A: rows in a few groups, each row roughly a mix of its group's directions
A (99 x 11)
[[ 17   7  -6   8   6  24  -1   9   0 -23   0]
 [-17  -4 -20  -4  14  -1  15  14  18   0   4]
 [ -3   8  22   3 -14  14 -15 -13  -6  15   3]
 [-12  13 -24 -17 -21   3   6  -1  -2   3  -1]
 [  7 -22 -10   1  21  -4  10  15  13  -1  -5]
 [  6  -7 -16  -6   1   1 -13  18 -16 -16 -16]
 [ -5  11   2  10   0   2  -4  27  -4 -20  16]
 [ -2  12  -3  -7 -29   8   0 -14  -4  13 -12]
 [ 15 -16  -4   9  27  13   6   8   1  -1  -8]
 [-30  -3   1  11  -4  17   9  12   4   3  -7]
 [-22 -13  -7  13   5 -17   8   2  -2  19   5]
 [  1 -12   2   2  21  -5  -4  19  -3 -24   9]
 [  9  -9  28   4  -4   7  10 -20  -1   7  -7]
 [ 10   4   1  -9 -22  13  -2 -18  -9   9 -17]
 [-13 -12   2   7  -2   8  15   4   4   9 -30]
 [ 24  -8   3  16  10 -19   5 -14  -3   7  -4]
 [ -6  15  22  12 -10   4  -5 -10  -7  10  19]
 [ 13  -5  15 -10 -14  13  -5 -10  -7  14 -19]
 [  2  13  13  -1  -9   6 -28  -6  -8  15  -8]
 [  0  -8 -19  -5   7  16  11  16  11 -15 -13]
 [-27   2  26  12  -7   4  -3   2   1   0   5]
 [-23 -11 -18   4   2   1  18   6   8   8 -13]
 [ 30   7  -1   2  -8  -9  -3 -19 -11   4  -9]
 [ 21   0  19   8  -5  -4 -12 -18  -7  12  -6]
 [  3   6  -4  -3 -22  13   7 -20  -7   2 -20]
 [ -1 -12   5   5  26 -10   1  14   5 -16  14]
 [ 23  -6  22   3  12  -3 -18   0  -9   0   2]
 [ 27  12   0   8  12   6  -6   3  -7 -20   6]
 [  2 -21  -5 -10   4   1   9  -5   6  22 -21]
 [ -3  -3   3   7  28  -7 -12  16   7   0  17]
 [ 33  -9   0  -2  12 -13  -7   4 -10   1  -3]
 [-18  -2 -17 -13 -10   4  16   7  14  -5 -14]
 [ 14   0   2  -2 -17   5  -1 -12  -7  -1 -31]
 [ -7  -9  -2   4  22 -16   3  19  11  -5  15]
 [  6  17  13  10   1   4  -8  -3  -1  -7  30]
 [ -8 -15 -21  -3  10 -11  18  -4  12   9 -11]
 [ 10  10  -7   2 -16  20   4 -15 -11  -2 -20]
 [  6  10  21   2 -18 -14 -12 -18  -8   2   2]
 [  7  27  -6   7 -13  -6  -8 -12  14   9   7]
 [ 14  -8   6  12  22 -10   6  18  -2  -2  16]
 [ 12  13 -14 -14 -11 -18  -2 -21  -4  -4   2]
 [ 14   8  25  -1 -10   8 -15 -15  -9   3  -8]
 [-21   2 -20   9  -5   1  24   3   7  -2  -5]
 [-24  12 -15 -15 -16   0   3  -2   3   6  13]
 [ 16  15 -16  -6 -14 -13  10 -14  -5  10  10]
 [-21   1  -9  -5   7 -11   9  11  20  -7  16]
 [-10  -8   4 -10  -9 -31  -9   1  -6  -7 -13]
 [ 23  -6  20   1  16  -4 -16   3  -6 -12   1]
 [  0  15  22   4 -14   6 -14 -18  -9   5   7]
 [  7  11  25   8  -7  18 -15  -3 -11  -4  -3]
 [-22   6 -21 -13 -11  -1   6   6  13  12   3]
 [  4   0 -13  -7  10   6 -22  -4   0  27  -9]
 [-35  -5  -7   2  -1   7   7   6   8  -8  -9]
 [  7   9   6  -3 -23  10   5 -24  -9  -3 -13]
 [ 32  -6  -4 -10  18  -2  -6  -3  -1  -1  11]
 [  6  -8  -3  -7  19 -15  -1  18   4  -1  23]
 [-10  -8  18   2  15  -7 -17  17 -11  -2  14]
 [  7   0 -22 -12  -9   9   0 -19  -4  16 -13]
 [-16   9   4  -5  -8  25   8   2  20  -1   9]
 [ 23   4  21  11   2   0 -16  -8 -10  -6   8]
 [ -8  -4 -20  -4 -17   7  24 -10   0  -1 -14]
 [-12   2  -5   2   6 -27   3  13   9 -13  17]
 [ -8  -1 -15  16  -9   8  18   4  -6   3 -24]
 [-12   0  13   2 -24  19   5 -10  -7   6 -14]
 [-20  -3 -19   6  11 -16  11  12  11  -5   8]
 [ -4  -4   5   2   1   9  13 -14  11  31   5]
 [  3  -6 -15   3  18  23   3  13   6  10  14]
 [-31   0  17  10 -10   8  -2  11   0   2   5]
 [ -5  -2  -5  -6   1   4   8  14  19 -30   0]
 [-21 -12   4   1  -8  12   3   8   2  20 -18]
 [ 16   6  -1  -6  12 -12 -19  12  -1  -4  23]
 [ 20  11   0   1   9  -3  -8   7  -5 -19  23]
 [ 16   2  13   5  -4  -7 -19  -3 -23 -13  -5]
 [  3  10  24   8 -12  11 -15 -17  -9   3  -4]
 [ 17  17   8 -11 -17  12 -10 -17  -2  -3  -4]
 [ -5  18   1   3 -12  -3   0 -17   2  27  12]
 [ 18   5   5   7  -9 -11 -12 -16 -10  14 -19]
 [ 24   5  10  16   8  19  -4  -8 -14   3   3]
 [-10   8   3   9 -11  33  -6  -1 -11   5  -6]
 [  8  12  24  10  -2   8  -4 -22   6 -11   1]
 [-17   4  -9   1  11  -1   7   4   9  20  24]
 [ 21   1   9  10  -7  -7  -9 -18 -17   7 -14]
 [  3  -6  14   4  23  -5 -11  14   4  -3  22]
 [ 23  10 -16  -5  12 -13  -8   2  -1 -11  14]
 [ -1  -9 -10  -2  -1  -1  13  -8  -1  19 -30]
 [ 11  10 -16 -10 -16   3   4 -15  -2  -9 -22]
 [ 27   3  15   5  -7   8  -8 -12  -6  18   0]
 [ -9  14 -15  -3 -16  24  15  -3  -4   1  -8]
 [-23   0  -4   7 -18   9  19  -6   0  -1 -16]
 [ 28  -9   1   5  21 -14   4   7   2  -4   8]
 [  2 -14  11   3  21 -15 -10  13  -5 -15  13]
 [  8  10   9   8   1  18   2   3 -12 -29   8]
 [  9  -2  16  15  12   0  -4   2  -8 -25 -14]
 [ 21  -4  23  18  11   4  -7   5 -10   0  -2]
 [ -8 -15 -25  -6   7  -3  15  -1   9  14 -11]
 [ -4  11 -13 -30 -13   1 -12   1  -3 -12   1]
 [-30  -3  -9   6   0   1   8   2   3 -16 -17]
 [-21  -9 -15 -14   4   0   5  21   8 -12   6]
 [-16  -3   3  -6   6   3   2  16   4 -18  26]]

one row of each group, then the others: which group is each in?
[  1   5  -3  14  23  -5  -6  25   3 -13   6]  S
[ -8 -13 -12   4  19  -8  13  20   7 -15  -1]  Q
[  1  18  10  13   0 -14   3 -18  11  15  14]  V

[-21 -16 -13 -13   1   0  16   5   8  13 -12]  V
[ 19   4  23  10  -3   6 -10 -16 -14   6   4]  V
[  7 -10  -7 -15  17 -19 -11  11  -3 -18   2]  Q
[ 8 18 10 15  8 -9 -9 -7  3  3 26]  V
[ 31   2   1  -8  -2  -5 -14  -5 -15  -4 -11]  Q
[ -7  18 -24  -1 -13  11   8  -4   0  16 -10]  V
[-18   3  -9 -15 -16 -22  -7   4  13   2   2]  V
[ -1 -13  -9   4  14 -18  11   5   9  17  18]  Q
[ -8   7 -28 -22 -14  -3   5   2   1   2   1]  Q
[ -4  -6   4  11   2  -5  29 -12   7 -16 -12]  S
[ 25   7   8  13   1  -3 -17  -9 -17   2  -6]  V
